Each path below is one point turned by a fixed rotation once a step. After each direction that follows a path, write how fast that rotation turns it, in degrees each step (0 if it stays still).
Each turn is a multiple of 5 degrees from 10 to 175, or 0.
Each row of a path follows its step; steps can be skipped.
path 1
step 0: [  2  15  -2   2   1 -15  26   2  21  -4   4 -10  -9  -3   1  20   4   1
   7   8  14  -7   9  -9   0 -10  15  -5   0  -4  10  14]
step 1: [  9   7   5  -1  -5 -10   9   1 -24  -2  14   4   2   6  -4   3   6   3
   3  -4 -18   1 -14   5  16  -4 -20  16  -8 -14 -10 -16]
step 2: [  6   1 -10   2  13  10 -15 -17  -3  -2   4 -25   5   2   3   0  -5 -17
 -12  -6   3   9  -4 -12 -15 -17  -3   1   5   8  13  16]
step 3: [ 10  -2  19   3  -8   3   7  12   7  18   5   1  13  -5  20  -7 -14   6
   7 -14  -1   0  -4  25   2   8  14   3  10  -4   6  -6]
step 4: [ -8   7   6  -6   1   0  -2   4  -2 -27  -3  -5 -13  -2 -17   3 -18 -12
   8  16  11  -6   7   9 -11  13 -16   4  -9   6  11  -1]
step 5: [ 28   7 -14  14   9   1   8  -4   4   1 -13  17  -9  17   4  -7   3  -2
  -8   1 -16   5  -9   2  13  10  12   1  -5  10  -7   8]
step 6: [ -8  -7   1  -4 -18 -11   7   9  -7  -7   5 -23 -11   6   3  12   5  -1
 -20  -2  16   7  -6   4  -9  -5   1 -16  14  -4 -19   1]
step 7: [ -6  10   5  -5   5  -8 -12  -9  -1   9   5   7   0   6  -6  -1  15  -1
  25 -17   5   4 -19   9  18   4  -5  -3  -4  -5  20  12]
step 8: [  6 -16  -4   5 -18  -7 -13   3  -5  10   1   0  -2 -11 -14 -10 -12   0
 -22  -4 -19  -3   2  -1 -24   2  -8   3 -12   5  11   1]
step 9: [ -3 -16   8 -15  13  19   5   1  19  -8   6  11   1   5  11 -18  11 -10
   1  -4   8  -2   2   6   3   5   4  -6  15  24  -2  -3]
step 10: [-16  11  -6  -4   0   0  -3  11   5  -4 -18  -7  -1   0  -8  10 -10  17
   2   3 -15   5   8   5   1  22   5 -25  -5 -14  -2 -10]
step 11: [ -1   0 -11  18  -3 -11 -12 -12  -3  -2  -8  26  -3   3  -3  -4  14  -1
   5   9  23  -7 -14  -9  -7   0  -7   5   0   5 -18  -5]
Speeds:
[ -5  -1   2   1  -3   3  -2  -1   1   3   2   5   1  -2  -1   1  -1 -10
  -3  -6  -4   5   3   2   0  -6  -2   1   5  -3   8  -3]  65
[ 0 -6  0  1 -1  4 -1  2  1  0  6  1  2 -3 -2 -3 -9 -6  3  4 -2 -8  2 -1
  5  4  2 -4  0  0 -1  6]  70
[ 0  2 -3  7 -3  0 -3 -3 -3 -6  0  3  2 -2  8 -2  4 -1 -5  2 -3 -3  1  0
  2  2 -9  1 -8  1  3  2]  110
[ 1  4 -2 -5 -1  2  4  3  3  2  2  3 -5 -6  7 -1 -2  2 -1 -6  4 -3  3  4
 -1 -7 -4 -4  0  2 -5  4]  120
[ 0 -2 -6 -7  1 -5 -3  1  3 -4  1 -3  3  0 -1  4 -2 -6 -4  1  4  1  5  1
 -7 -1  2 -1 -8 -6 -1  0]  170
[ 7 -6  6 -1  4 -1 -7  1 -1 -2  1 -5  2 -5  1 -7  1  4  4  0 -2  2  1  3
 -2 -7 -1 -3 -2  0  5 -1]  65
path 2
step 0: [  3  -3  10 -10  -5   5 -10  -2  -7   9  17   2   6  -2  -2 -10 -15 -15
   2   5   3 -11 -13  -1  -4  -3   3  -1  24   7  18 -13]
step 1: [  6 -12  13   1   6 -13   0 -11 -10   0  -7  -3 -13  15   8   8  12  -3
 -11  24  -1   9   4   0 -15  -5   1   8 -12  -2  -1 -12]
step 2: [ 11  -3  -9  -5  17  -3   8  -2   2   3   9  -3   7  -5  -5  10  -9   4
  -2   2  -5 -18   0 -11 -15  15  20 -17   5  -1   8  10]
step 3: [  8 -18  18   0  -7  -8  -5  -7  16 -18  -5  -3   5  15  -4   1  -6   4
  -3  -8   3  13   8  11   3  -5  -6 -13  -4  -2  15   4]
step 4: [ -7   7  14 -10   5  -3  17 -10  -2  -2  -5   2  17  -4   9  -9  -3  10
   5  -6 -28  -7   6 -11  -7   6  -4   4   9  -3 -12  -6]
step 5: [ 18   5 -15  16   0   9  -4 -18   8   4 -11  -4   8   1  -8  -3   6  -2
  -8   3   1   7  -1   7  10  11 -18 -19  -3  -2  -4 -11]
step 6: [-15  11   0  -5 -13  -3   4  14   5   4   2   0   7  -1   8 -16 -30   0
   0  12  -3   3   0   7  -6  12   2  -2  -6  17   5  -9]
step 7: [  9  12  18  -7   7  21  -2  -5  10  -3  10  -6  -2   3  -9   8   6 -16
 -15  20   1   5   2  -5   5  -9  -7   8   1   4  -9  -6]
step 8: [  7   9  -9  -4   0 -13  -7   9 -12   8  -2   9  15  17  -2  -9   8  -4
   0  13  -6 -16   0   2  -6 -10  22 -10  -2   4   8  -7]
step 9: [ 11   0   9   7  -8 -14  13  -8  13 -13   1   3   4 -18  -2  20   1  -8
  -5  10  10   8  -2   0 -14  -3   3   5  -5  -1  18   2]
step 10: [ -6  -4  19  -5  12 -13  -9  -3   2   7  -6  -9   4   2 -19 -10   3  22
  -8  -8  -6  -8  -4 -13  -5  -1   7  -4   7  17   4   3]
step 11: [  1  -3  15  12   6   0  10 -19   1   3 -13   3  -4   1   9   2  -2 -18
  -1  -7 -16  -1 -12  10   9  -1   0 -15  -2 -17  13  -6]
Speeds:
[ -3   2   1   4  -1  -2  -1  -3  -2   6  -7  -2  -1  -7   0  -5  -2  -1
   1  -5  -2   3  -7  -3   2   2 -10  -1   2   2   2  -3]  60
[ 0 -4  0 -1  0 -7 -3  4 -2  1  2  0 -2 -2  1  1  4 -6 -4  7  1 -5 -3 -7
 -3 -5 -4 -1  1  2  6  6]  45
[ -2  -8  -2   0   2   0   2   1   1  -5   2   0   2   0   4  -3  -3   4
  -2   2  -5  -2   4   1   4   4 -10  -7   0  -4  -4   5]  40
[ 2  4 -1 -3  8  1 -2  0  0  1 -1 -5  4 -4 -2 -2 -1  1 -6 -1 -1  0  3 -1
 -3  3 -2 12 -4 -6  1  4]  135
[ 5 -1  1 -1 -7  1  2 -2  0  0 -6 -5 -3  3 -2  8  3  0 -2  5 -2  3  0  2
  9  3 -2  4  0 -3  4  3]  175
